In the rows, zero is written as 128.
One turn moves every row onto another: examples first, then more rows asked:
viv: [120 136 115 109 149 115 129 120 127 112 108 156 141 121 107 117 125 137
 145 125 157 100  87 112 126 143 127 119 155]
bakob: [150 121 142 124 107 163 123 128 148 100  87 163 138 111 125 135 150  93
 120 119 150 147 145 125 132 129 122 116 132]
mepip: [119  98 130 118 118 108 115 115 121 167  83 111 114 116 126 160 111 130
 130 111 119 135 133 148 131 151 117 144 106]
tonam: [124 147 135 153 122 125 171 119 161 115 123 134 138 123 132 115 120 133
 112 119  81 113 114 108 131 113 123 133 149]
beder: [124 131 135 137 127 129 150 124 166 134 146 123 134 133 145 125 124 153
  95 114  86 121 133  97 118  97 128 134 140]
Sare: [114 123 127 147 126 118 110 127 104 132  68 127 131 125 122 133 119 128
 116 106 101 132 138 133 134 179 118 134  92]
zuga: [144 137 155 156 130 147 147 146 140 126 154  97 138 123 119 111 123 134
 104 136 102 142 150 116 139 122 141 142 132]
bek: [131 117 114 188 130 135 129 131 140 125 103 123 132 146 140 124 139 147
 132  91 153 107 143 113 115 124 112 134  83]
bem: [125 120 122 101 129 157  88 146 141 129 106 154 136 147 124 103 117 141
 115 136 151 155 115 118 116 127 128 109 115]
Foso: [119 130 112 148 134 127 133 130 108 127 118 126 127 129 116 123 116 135
 170 119 181 130  88 136 133 115 125 144 141]
gid: [127 132 147  93 115 141 118 124 118 115 113 128 135 111 113 128 153 103
  97 118 152 115 133 117 150 139 121 103 166]
Simig: [127 131 154 129 110 152 135 141 160 148 139 104 132 133 127 110 119 134
  94 130  89 139 133 109 127 108 128 129 136]
kogi: [127 115 110 102 161 118 110 120 136 129 130 158 137 140 147 126 122 157
 124 119 157 128 110 112 103 114 140 113 138]
fikap: [126 112 124 109 156  96 122 116 113 125  92 130 127 114 129 163 120 136
 113 123 104 115 158 143 126 168 126 135 107]
Ludin: [130 131 115 146 149 144  97 168 121 101 134 131 131 144 107 110 130 146
 131 131 161 155 140 114 111 141 135 133 106]
Disab: [148 130 152 146 121 137 173 135 153 113 137 105 127 111 124 124 124 123
 126 150 105 129 147 133 136 110 136 147 139]
Tesuf: [122 138 124 144 149 105 117 115  97 153 101 123 129 131 125 140 103 117
 121 100 108 142 128 149 135 182 129 134 117]
nabif: [154 122 105 140 139 112 126 112 134 173 154  98 135 130 118 136 116 146
 123  95 161 113 119 117 144 142 107 140 120]
mal: [117 118 121 140 145  84 117 128 113 131 107 115 111 126 127 162 134 133
 133 100 108 124 159 138 100 164 128 141 105]
Pefur: [139 134 121 137 104 116 123 134 171 144 110 112 112 137  95 127 139 106
 146 105 136 101 124 123  98 146  96 125 121]
duguv: [145 122 139 143 152 139 122 120 109 119 141 142 141 129 164 137 149 119
 108  98 166 144 154 127 130 117 153 112 146]
Kiso: [122 140 114 137 123 126 117 121  93 136 154 116 123 135 142 145 140 126
 110  84 161 136 124 116 140 107 110 133 157]
dib: [145 144 109 174 131 139 125 132 121 105 133 155 134 132 139 149 147 119
 128  81 152 158 139 113 124 114 111 142 125]
nug: [138 135 139 167 118 134 182 118 147 121 124 122 134 119 141 122 112 131
 131 130 106 128 121 131 144  95 131 150 142]
guv: [130 136 117 108  95 135 124 132 142 106 112 137 119 115 100 154 152 110
 119 105 141 126 131 108 132 118  78 136 145]
ruvev: [147 118 111 140 163 137 137 111 115 124 126 131 142 143 155 117 109 148
  93 129 160 113 156 144 150 131 130 115 102]
loko: [130 130 127 135 125 143 135 131 149 102  80 141 119 153 136 109 129 106
 113 139 135 105 152 154 104 132 117  98 106]
riv: [154 140 119  93 134 118 135 115 141 143 131 120 121 134 112 113 106 102
 103 143 143 110 131 154 135 159 112 103 143]
bude: [121 111 125 128 134 113 116 118 107 150  83 130 114 140 163 152 108 125
 121 114 111 144 145 164 115 138 127 133  97]
Bol: [125 114 120 120 127 134 123 157 132  97 114 120 110 120  92 136 132 131
 163 149 174 131 133 132 115 118 120 148 120]

duguv goes to gid
ruvev goes to riv
And these:
kogi goes to viv
Tesuf goes to mepip
nug goes to Disab

One turn moves every row onto another: examples first, then more rows asked:
lod: [146  99 122 170 140 134 109  92 107 159 141 113 110 132 134 152 110]
gosiz: [138  81 128 150 148 141 118 116  87 144 134 139 121 143 121 142 103]
pizo: [151  92 123 165 141 142 127 129  85 149 149 130 116 142 139 177 129]
Pize: [112 133 148 139 116 110 148 153 104 151 118 123 129 102 164 130 110]
Gavo: [121 122 134 124 146 103 114 139 149 154 138 111  61 107 171 135 132]
gesal: [122 123 143 120 143 106 112 143 147 157 133 114  56 115 157 127 135]
Tiv: [138 126 105 134 156 133 129 146 127  98 103 141 114 151 138 138 123]
pezep: [153  98  98 119 147 144 144 127 117 162 159 141  71 145 141 143 124]
busit: [131 127 165 112 128 111 116 123 130 152 129 128  67 118 152 138 153]
Nel: [147  91 121 158 134 132 129 115 103 149 162 136 130 131 133 166 133]
Rom: [119 142 150 137 120 110 141 143 107 166 126  98 109 102 172 132 107]
sinir: [137 146 141 166 115 122 144 157 101 138 110 130 113 136 163 164 126]
Vif: [138  85 124 150 133 141 122  98 105 146 147 138 130 131 122 147 114]
gos: [123 131 140 142 122  94 146 148 111 133 121 155 139 128 137 127 120]
sobi: [128 139 144 152 128 113 139 166  87 122 107 142 122 142 144 134 114]
liser: [147 109  66 139 143 116 146 144 112 135 138 115  91 141 146 153 122]
raf: [149 145 104 154 154 104 128 131 143 136 141 138 113 149 159 161 128]
bov: [150 100 100 116 146 142 140 128 113 154 169 140  75 147 135 132 123]
desub: [112 133 148 126 118 110 145 139 112 157 123 105 120  95 162 117 107]
zot: [127 117 165 102 137 108 117 128 125 147 120 134  71 120 140 126 148]
buku: [149  98 101 114 143 152 140 132 108 145 160 135  71 150 134 130 122]
Tobug: [112 133 150 140 123 110 147 162  96 151 114 123 126 108 164 128 105]
Moz: [124 118 135 125 152 119 113 153 133 147 119 106  50 114 172 140 128]
Las: [119 136 153 137 134 114 139 157  92 163 110 100 106 109 169 130 100]
kero: [147  96 125 166 131 146 118 101 100 155 152 125 120 137 137 163 117]
res: [114 117 134 112 147 103 111 139 142 134 140 117  68 106 157 110 129]
kegop: [151  97 100 117 146 154 143 132 109 154 151 137  67 146 140 142 124]
Kige: [147  94 124 168 152 141 107 106  90 155 124 112 102 142 132 151 104]
kesiv: [145  84 128 153 151 143 126 138  75 132 138 136 120 147 123 155 123]
lupo: [139  85 123 155 152 140 108 103  92 142 123 120 111 136 117 132 101]
vos: [116 138 151 145 120 112 143 162  93 152 118 117 121 110 170 135 106]
Derup: [119 119 145 114 145 118 111 151 135 140 121 112  53 119 153 117 131]
Tatu: [140  91 121 155 141 132 110  89 109 144 140 120 119 128 120 134 109]
Savet: [129 122 169 107 146 110 112 141 110 149 114 132  62 128 144 132 142]
Ven: [117 121 145 113 142 110 112 144 144 144 132 117  60 116 151 115 132]
bira: [147  95 130 165 145 146 112 118  80 152 139 129 111 150 134 158 105]
bim: [143 106  67 129 143 112 144 143 112 125 144 119  98 143 135 137 117]
duk: [116 140 150 145 114 112 148 155 101 152 122 117 124 106 171 136 111]
pepak: [146 107  68 131 145 121 144 149 106 125 134 115  91 145 140 145 117]
peged: [111 127 150 125 132 113 142 152  98 153 108 108 112 103 157 114 100]
rase: [140 137 104 136 144 114 126 128 143 105 142 143 125 144 140 134 129]
bulov: [139  82 124 145 142 131 127 123  91 132 152 144 135 135 117 144 127]
mir: [122 121 144 121 147 116 114 149 139 154 120 111  49 119 160 131 134]
nefu: [136 131 168 117 137 113 112 134 115 153 124 122  56 128 154 144 146]
Pafa: [131 138 135 157 110 103 153 138 124 148 121 144 132 120 155 156 132]
nas: [147 132 103 153 167 124 129 150 126 131 105 138 101 155 157 167 122]
nesub: [146 111  64 135 141 110 147 140 119 136 148 120  97 139 143 146 121]
Loz: [117 114 137 112 153 118 109 153 127 128 118 113  58 115 157 116 125]

Tatu goes to lupo
Nel goes to bulov
And these:
sobi goes to sinir
Las goes to Rom
pezep goes to bov
bim goes to pepak
bira goes to kero
Pize goes to Tobug
mir goes to gesal
busit goes to zot
Gavo goes to res
nas goes to raf

One turn moves every row onto another: examples first, then more rows asked:
butab: [ 91 154  85 103 123 114 152 144 125 145 112 137 106 116 154]
bulu: [165 155 144 164 101 114 164 141 116 140 136 136 117 119 146]
zut: [159 143 115 101 102 129 127 114 137 122 145 131  81 135 120]
Sufam: [159 144 114 107 100 128 133 118 138 119 135 134  77 137 111]
Rikup: [ 92 127 112 148 124 133 134 112 135 155 118 156 121 118 166]
maged: [163 158 149 164 106 105 160 141 114 134 128 142 114 123 143]
keb: [ 97 116 123 140 115 129 137 120 129 163 105 152 120 115 159]
lisob: [167 147 113 102  97 132 136 125 136 118 147 140  83 138 119]
sator: [166 159 142 161 102 103 158 139 111 136 138 135 110 121 152]
voz: [ 89 157  82 113 131 122 148 130 133 134 122 139 101 123 161]
tipu: [140 169 121 119 108 116 115 139 129 145 166 172 141 109 124]
lasu: [109 124  89 150 123 113 132 121 112 106 111 124 120 133 158]
dud: [168 154 141 160  99 105 158 144 112 135 141 141 111 122 157]
fika: [112 119  87 145 106 110 117 133 123 111 103 125 125 125 147]
Ved: [137 171 122 116 115 121 120 142 131 145 156 175 139 111 115]
Pefe: [120 134  90 146 123 115 126 127 107  93 104 130 125 130 147]
Mudi: [ 97 153  84 110 126 120 142 157 127 143 115 134 106 116 162]
dobo: [145 168 123 117 106 125 124 142 131 143 162 177 139 113 124]
kenu: [100 120 128 141 113 134 131 126 143 159 105 145 117 117 167]
gofan: [162 140 113 102  98 129 134 119 140 117 147 136  79 139 127]
negis: [ 99 174  86 105 125 126 159 136 134 139 114 145 100 119 160]
gamup: [174 155 143 157  97 107 159 141 114 131 135 142 113 123 143]
nebik: [162 139 113 107 101 134 134 118 135 113 143 124  87 138 117]
memag: [142 164 118 116 104 119 117 141 131 142 168 177 141 112 130]
dizu: [109 123 120 151 117 145 133 111 135 159 108 164 120 111 153]
vamab: [108 118  92 140 114 109 126 127 110 110 102 126 124 126 146]
gosur: [134 173 115 112 108 125 124 143 134 145 167 169 145 111 119]

Sufam goes to Ved
negis goes to dizu
And these:
dobo goes to gamup
bulu goes to nebik
vamab goes to butab
lasu goes to voz
Mudi goes to kenu
dud goes to gofan

